Rotation paths and how fast each direction turns (degrees each step)
Each turn is a multiple of 5 degrees from 10 to 175, or 0.
Each row of a path follows its step; steps can be skipped.
path 1
step 0: [  3   0   9 -15   2   0  21  29  -8 -31  -7  -3 -12  -6 -20  -5   4   8
  13  14   1  -7  -4  -9   5 -11  11   5  16 -11   8 -11  -9   6   0  -1
 -26 -16 -27   8  -2  -6]
step 1: [-19  17  27  20 -18  15  11  -1  -4  -2  -6  13  13  -5  14  13   0  -5
 -25 -23   4   1 -17  24  -8 -11  -6  -2   2  -2  -5   3   1   5  12  -7
  14   8   1   3   8  22]
step 2: [ -2 -16 -19 -15 -18 -11 -25  12 -14  -9   2  -3   2   5 -21 -22  -7  -4
  -3  -2 -15  -9   9 -13   3 -12 -17   3  23  -6  17   4  10 -15   1 -14
  -2  -7   5 -20   8  10]
step 3: [ -3   9   1   7 -14  14  22 -15  17   2   1 -10  -2   4 -18   9   0 -12
  -8 -13  16  -7 -14 -11  12 -14  14  -9   6  -5 -24  10 -19  17 -13  -7
 -20 -13 -22  -1 -16  -4]
step 4: [  8   3  -8  16  -2  -5   0   5 -12 -21 -12   6  13  18   8   6  29  -7
  11 -15 -22  11  -8  12  -8  -2 -11   5   7  10 -19 -16  10 -27   1  -9
  -2  11   6  -5  13  20]
step 5: [ 18 -12  24 -12  -2 -12  -8   0  -2   2   6 -14 -14 -14 -19  -3 -18  -6
   2   8  -3   4   2  10   2 -19   4 -17  30 -17 -10  -3  21  23  11  -2
  -2  -8  -5 -17 -11  -4]
step 6: [  0  21  15  -6   0  24   9  -6   6   0 -14  -5 -11   3  11  -1  27  13
 -17  -8 -11 -12 -13  -8   6   9  13  14   4   7  -1  19 -15  -3   4 -30
 -18  -5  15  -3  -1  17]
step 7: [ -4  -9   2 -12 -27 -13  10  15  -6 -17  -9 -11  13 -15 -12 -22  -1   1
  26  -4  23   2   1  19 -12  -4  -1  -4  16   8 -11 -12   4  -8  -8  -2
  11   4  -4  -1  30   5]
step 8: [ -3  -1  -1  18  -8  -1 -18  11  10  18  -9  -1  -1  -1   5  24  -7  11
  -2  -9 -13 -28 -22 -10  -2 -22  -6 -22   5 -12  -6   7   2  30   1  -9
  -5  -3  11 -12 -11  11]
step 9: [-15  -8   3   3  16  13  15 -15   2 -21  11 -13   2  22 -16 -32  17  -9
  13 -12  -5 -10  13   3   8   8  -5   2   8   0  -2  16  11  -7 -10  -6
 -23   9  14  -5  10  11]
[-1  3 -3  4 13 -1 -1 -4  7  1  2  0  3  7 -2  4 -1 -2 11 -6 -2 -1 -3  1
 -3 -2 -3 -2  2 -2 -4 -4  4 -4 -3  1 -6 -1 -2 -2 -3 -7]	70
[-1  5 -2  2 -5  3  3 -2 11 -1  0  6  1 -1  1  3 -7  2 -3  0 -5  8 -3 -1
 -9 -1  7 -1  1  7  2  1 -1  9 -1  0 -1  3  3 -6 -3  1]	155
[-1 -1  5  0 -1  7  3  6 -3  9  0 -3  3  3  2  7 -6  2  3 -1 -5 -2 -6 -1
  5  3  3  0  5 -1 -6  7 -6  2  2  6  3 -2 -3  4 -9  1]	145
[ 3 -5  0  2  1 -5  3  7 -1  0 -1  0  1 -2  1  6  4 -4  4 -1  2  4 -7 11
 -6 -4 -3  0 -6  6  3 -4 -4  1 -3  3  1 -8 -1  3  1  8]	110
[ 0  8 -3 -2 -5  1  4  9  4 -7  4  4 -1 -3 -1  5  6  4  2 -3  7  5 -2 -2
  5  8  1  1  0 -1 -8 -3 -4 -2 -4  1 -3  1  0  5  2 -6]	110
